Each named turn below is shown by a few rows before and after it. Which turns, in which order, take the first row of each later pair to the second? The first pair is answered.
nire (before -> after):
|   2 | -18 | -16 |   1 |  16 |   3 |   0 | -32 |  37 |  -7 | -11 | -13 |  22 |   9 |   3 |  -6 | -12 |  31 |  ->  | -30 | -11 |  -8 |  12 | -22 | -11 | -12 | -25 |  -5 |  29 | -19 | -30 |  -8 |  -7 |  18 |  -5 | -21 |  11 |
|  20 |  26 |   0 |   5 | -16 |  15 |  10 |  10 |   7 | -23 |  -3 |  12 |   7 |  10 |   2 |   4 |  28 |   8 |  ->  |   6 |  30 |  -5 |   9 | -29 |  11 |   2 |  12 |  -3 | -13 | -10 |   0 |  11 |  -2 |   4 |   6 |  14 |   8 |
| -24 | -17 |  27 |  -1 |  11 | -14 |  -5 | -30 | -51 |  25 |   9 |  -1 | -30 |  -9 |  16 |  -9 | -21 | -24 |  ->  |  13 | -28 |  25 | -14 |  52 |  -4 |  10 | -37 | -11 |  -1 |  25 |  30 |   0 |  11 |   1 | -13 |  -5 | -10 |
veve (before -> after):
|   4 |  13 |  -7 | -16 |   5 | -20 |  -3 |   4 |   9 |  14 |   6 |   1 | -10 |  10 |  -5 | -11 |   5 |  -3 |  ->  |   4 |   6 |  -2 | -19 |   8 | -21 |  -5 |   3 |  -1 |  13 |  11 |   4 | -11 |  13 |  -3 | -11 |  10 | -11 |
| -22 |  12 | -11 |  10 | -24 |  -9 |  24 |   0 |  16 |   9 |   0 | -32 |  15 | -11 |  31 |  -3 | -22 |   9 |  ->  | -23 |   0 |   4 |   6 | -21 | -13 |  24 | -22 | -14 |  20 |   9 | -32 |   4 |  -8 |  33 |  -9 | -22 |  -3 |
|  -2 | -19 |   1 |   6 |  18 |  17 |  10 | -23 | -13 |   4 |  12 |  -9 |   8 |  -1 |  16 | -10 | -10 |  18 |  ->  |   1 | -23 |   3 |   9 |  22 |  28 |   9 | -15 | -15 |  -2 |  10 |   7 |  13 |   3 |  11 |  -4 |  -3 |  13 |
Fese (before -> after):
| -17 |  20 |   1 |   2 | -14 | -26 |   1 |   3 |   3 |  36 |   6 | -49 | -11 |  -6 |   9 | -16 | -12 |  -3 |  ->  | -23 |  -3 |  16 |  -4 | -18 | -23 | -10 | -24 | -36 |  29 |   7 | -30 |  -7 |  -8 |   8 |  -8 | -26 |   3 |
|  -1 |  18 |  -8 |   2 |  -9 | -14 |   3 |   6 |   5 |  26 |   3 | -31 | -17 |  -2 |  12 | -13 |  -2 | -13 |  ->  | -14 |   8 |  -5 |  -3 | -12 | -12 |  -4 | -18 | -26 |  12 | -11 | -24 |  -7 |  -8 |   9 |  -6 | -18 |  -1 |
|  16 |  -8 |   0 |   3 |  11 |   4 |  14 | -10 |   5 | -11 |   8 |  18 |   2 |  13 | -10 |  -6 |   0 |   0 |  ->  |   9 |   5 | -15 |   3 |   2 |   5 |  16 |   6 |  23 |  -9 |  -1 |   0 |   7 |  10 |  -5 |  -9 |   0 |   8 |
nogu (before -> after):
|   1 |  21 | -13 |  -7 |  -3 | -18 |  -4 |   6 |  25 | -25 | -25 |  -4 |  20 | -17 |   6 |  -3 |  11 | -17 |  ->  |   1 |  11 |  -4 | -17 |   8 | -26 | -17 | -12 |   5 | -34 | -27 |   9 |  19 | -13 |  -1 |  -4 |   7 |  -7 |
|   2 |  10 | -11 |   1 | -11 |  -9 | -20 |  29 |  -2 | -28 | -16 |  11 |  -9 |  -1 |  -2 |  16 |   0 |  10 |  ->  |  -3 |   0 |   2 | -14 |  -4 | -22 | -27 |   5 | -27 | -23 | -11 |  16 | -13 |   4 |   0 |  12 |  -8 |  10 |
|  10 | -31 |  33 |  29 | -12 |  40 | -14 | -10 | -28 | -10 | -11 |  26 |   0 |  -3 |   5 |   9 | -18 |  13 |  ->  |   9 | -30 |  41 |  32 | -12 |  41 |  -6 | -14 | -30 |   8 |   0 |  12 |  -6 |  -3 |   8 |   6 | -21 |   3 |
|  14 |  -4 |  11 |   3 |  15 |   3 | -11 |   0 | -11 |  20 |   8 |  -4 |  -1 |   9 |   8 |   1 |  -3 |   3 |  ->  |  10 |   3 |   6 |   9 |   7 |   5 |  -6 |  11 |   2 |  23 |   7 | -12 |   3 |   9 |  12 |   1 |  -2 |   3 |

(2 to 3 turns a pair)
|   0 |  13 | -15 | -33 |   7 | -48 |  -5 | -28 |  -8 |  -6 |  18 | -11 | -11 |  16 |   8 | -29 | -28 |   4 |  ->  |   7 |  39 | -32 | -16 | -13 | -29 |   2 |  24 |  44 | -19 |  -4 | -12 |   3 |  15 |   7 | -17 | -10 |   7 | : nogu then nogu then nogu
| -16 |  -9 |   0 |   1 | -11 |  37 |   2 | -30 |  -7 |   9 |   9 |  17 |  -5 |   1 |   7 |  21 |   0 |   6 |  ->  | -22 |  14 | -19 |   2 | -22 |  16 |  11 | -21 |  17 |  24 |  -1 | -22 | -12 |   3 |  11 |   9 |  -7 |  14 | : Fese then Fese then veve
| -18 | -37 |  30 |   6 |   1 |  23 |  -4 | -26 | -46 |  -2 |  19 |  18 |   4 |  -8 |   4 |  17 | -10 |  -8 |  ->  |   0 | -30 |   8 |   9 |  11 |  40 |   8 |  -6 |   4 | -39 |   4 |  37 |  30 |  -9 |  -9 |  27 |   4 |  10 | : nire then veve
| -19 |  20 |  -9 |   2 | -35 |  -7 |  -4 |  13 |  -4 |  22 | -20 | -39 |  -8 | -24 |  15 |  -8 | -16 |  -2 |  ->  | -13 |  16 | -15 |  -9 | -30 | -15 | -25 |  15 |  -3 | -23 | -37 |   5 |   6 | -17 |  -6 |  10 | -15 |  20 | : nogu then nogu
|  -2 |  23 | -10 |   2 |   0 |  -3 |  14 |  19 |  39 |  16 |  -6 | -22 |  16 |  -1 |  11 |  -4 |  -1 |   4 |  ->  |  -3 |  27 | -11 |   0 | -13 |  -5 |  -4 |  42 |  30 |  -1 | -18 |   0 |   8 |   4 |  -1 |   9 |   9 |   3 | : nire then nogu
| -11 | -14 |  -2 |  12 |   7 | -20 | -11 | -51 | -16 |  -7 |  10 |  19 |  14 |  -9 |  -6 |  -5 | -29 |  20 |  ->  |  -3 | -15 |  -3 |  22 |   6 |  -3 |  -9 | -31 |   1 | -24 |   3 |  43 |  24 | -11 | -13 |  11 | -14 |  16 | : veve then veve
